Look-ups in named tables: a row name and a column name give one cell, copied from the table.

loz
|  | laka | siriv | sur | kegor | vud | romir | ras | livit | rigabi |
|---|---|---|---|---|---|---|---|---|---|
| zibovis | 5.0 | 4.9 | 5.0 | 5.0 | 5.1 | 5.1 | 4.9 | 5.0 | 5.0 |
| vub | 4.9 | 4.7 | 5.1 | 5.1 | 4.9 | 5.2 | 4.8 | 5.1 | 5.0 |
| mabimir | 4.7 | 4.8 | 4.9 | 5.2 | 4.8 | 5.2 | 4.8 | 5.4 | 4.7 |
| biba | 8.6 | 4.7 | 7.2 | 4.0 | 9.2 | 6.5 | 5.2 | 0.6 | 8.3 |
| lav | 8.7 | 5.0 | 7.1 | 3.9 | 9.2 | 6.3 | 5.3 | 0.4 | 8.3 |
| kinive | 4.8 | 5.0 | 4.9 | 5.0 | 4.8 | 4.9 | 5.0 | 5.2 | 4.8 |
| fev | 1.2 | 5.1 | 2.9 | 6.1 | 0.9 | 3.8 | 4.7 | 9.4 | 1.6 |

zibovis, laka: 5.0
biba, sur: 7.2
biba, siriv: 4.7
fev, vud: 0.9
fev, kegor: 6.1
vub, kegor: 5.1
kinive, kegor: 5.0
vub, livit: 5.1
fev, livit: 9.4
vub, vud: 4.9

luz.csv
,nakose,sufo,nurone,zovak,nisumud,pudo,kavobod
sevadi,0.14,0.23,0.11,0.65,0.02,0.06,0.16
nemodes,0.19,0.20,0.16,0.36,0.12,0.15,0.21
zafoz,0.33,0.34,0.33,0.35,0.33,0.33,0.31
fil,-0.07,-0.16,-0.04,-0.60,0.05,0.02,-0.08
suna,0.11,0.18,0.09,0.52,0.01,0.04,0.13
guzavu,0.12,0.20,0.11,0.52,0.04,0.06,0.12
mufev,0.02,-0.06,0.06,-0.56,0.18,0.13,-0.03
gel,-0.04,-0.14,-0.02,-0.58,0.07,0.05,-0.08
rok,0.15,0.22,0.12,0.63,0.02,0.06,0.18
nilisiz,0.23,0.26,0.21,0.47,0.16,0.18,0.25
pinege,-0.06,-0.15,-0.04,-0.55,0.05,0.02,-0.08
tetuga,0.17,0.17,0.20,0.00,0.25,0.22,0.13

kavobod of mufev = -0.03
nakose of sevadi = 0.14
nisumud of suna = 0.01
pudo of rok = 0.06
zovak of nilisiz = 0.47
nakose of nemodes = 0.19
kavobod of pinege = -0.08
nisumud of nemodes = 0.12
zovak of tetuga = 0.00
pudo of nilisiz = 0.18
zovak of guzavu = 0.52
nakose of nilisiz = 0.23
kavobod of gel = -0.08
sufo of tetuga = 0.17
Which row has the largest sufo? zafoz

fip =
|  | mesam | fug | bapur | lebuva |
|---|---|---|---|---|
| tini | 222 | 18 | 168 | 34 |
| ligarib | 151 | 58 | 140 | 85 |
| sef | 143 | 171 | 140 | 137 |
| firuput | 111 | 122 | 114 | 31 |
| vef | 183 | 160 | 214 | 181 |

fug of tini is 18
bapur of tini is 168
lebuva of sef is 137
mesam of vef is 183
bapur of ligarib is 140
bapur of firuput is 114
mesam of firuput is 111
fug of ligarib is 58
mesam of tini is 222
lebuva of tini is 34
fug of sef is 171
fug of vef is 160
lebuva of vef is 181

pum.csv
,zol,ret,roru,zave,ved
ligul,161,156,180,150,176
paf,172,180,44,196,51
med,160,159,152,157,150
fivid,134,132,177,126,175
bim,116,112,189,105,186

ligul, zave: 150
med, zave: 157
bim, ved: 186
bim, roru: 189
paf, ved: 51
paf, zave: 196
med, ved: 150
fivid, ret: 132
paf, roru: 44
fivid, ved: 175
med, zol: 160
bim, zol: 116
ligul, zol: 161
med, ret: 159
ligul, roru: 180
ligul, ret: 156
med, roru: 152

tok:
|  | vebiti | pev | bego |
|---|---|---|---|
| denofov | -249 | 494 | -540 |
| ris | -7 | -445 | 174 |
| dofa | 261 | -207 | 424 |
| sev | 338 | -167 | 432 |
| tebuf | -620 | -492 | -41 |
| vom | 422 | -28 | 498 |
| nogobuf | -647 | -461 | -42 |
| salal | -722 | -318 | -98 |
| zaf | -135 | 546 | -552 |
| diref | 356 | -130 | 451 |
| kigor | 421 | -78 | 445 |
| zeseg | -281 | 438 | -529 |
| kelak | -241 | -653 | 146 |
| dimetu | 206 | -320 | 323 |

dimetu, pev: -320
diref, bego: 451
sev, pev: -167
ris, vebiti: -7
vom, vebiti: 422
nogobuf, bego: -42
sev, bego: 432
salal, pev: -318
dofa, vebiti: 261
zeseg, pev: 438
ris, bego: 174
zaf, vebiti: -135
vom, bego: 498
kigor, bego: 445

nabilur =
	ler	mopef	zukade	misukop	vovumun	tumin	nub	sif
vemo	542	559	-714	863	-751	-581	-701	333
bimuno	35	-485	-341	-387	-751	173	726	-778
nabosor	592	646	477	48	213	-817	3	539

tumin of bimuno is 173
mopef of bimuno is -485
ler of bimuno is 35
tumin of vemo is -581
mopef of vemo is 559
vovumun of vemo is -751
sif of nabosor is 539
ler of nabosor is 592
sif of bimuno is -778
tumin of nabosor is -817
ler of vemo is 542
mopef of nabosor is 646
nub of vemo is -701
vovumun of bimuno is -751
misukop of nabosor is 48
Row with the largest vovumun: nabosor

Table kefiner
        mamot  nup  figima  div  dezu  nilepu
guk        20   12       4    3    -6     -12
bese       13   41      17   20    34     -41
ler        43   49      13   18    14     -54
kaz       -29    9       9    5    46      -3
vis         2   43      16   19    30     -37
bapozi    -10   23      17    5    36     -13
lubub     -19    7      13   11    34      -5
rofe      -18   23       7    6    39     -12
dupor     -14   15      11    8    34     -15
kig       -19    9      15    9    35      -9

bapozi, nup: 23
rofe, mamot: -18
dupor, figima: 11
bese, figima: 17
vis, div: 19
lubub, nup: 7
bese, nup: 41
kaz, figima: 9

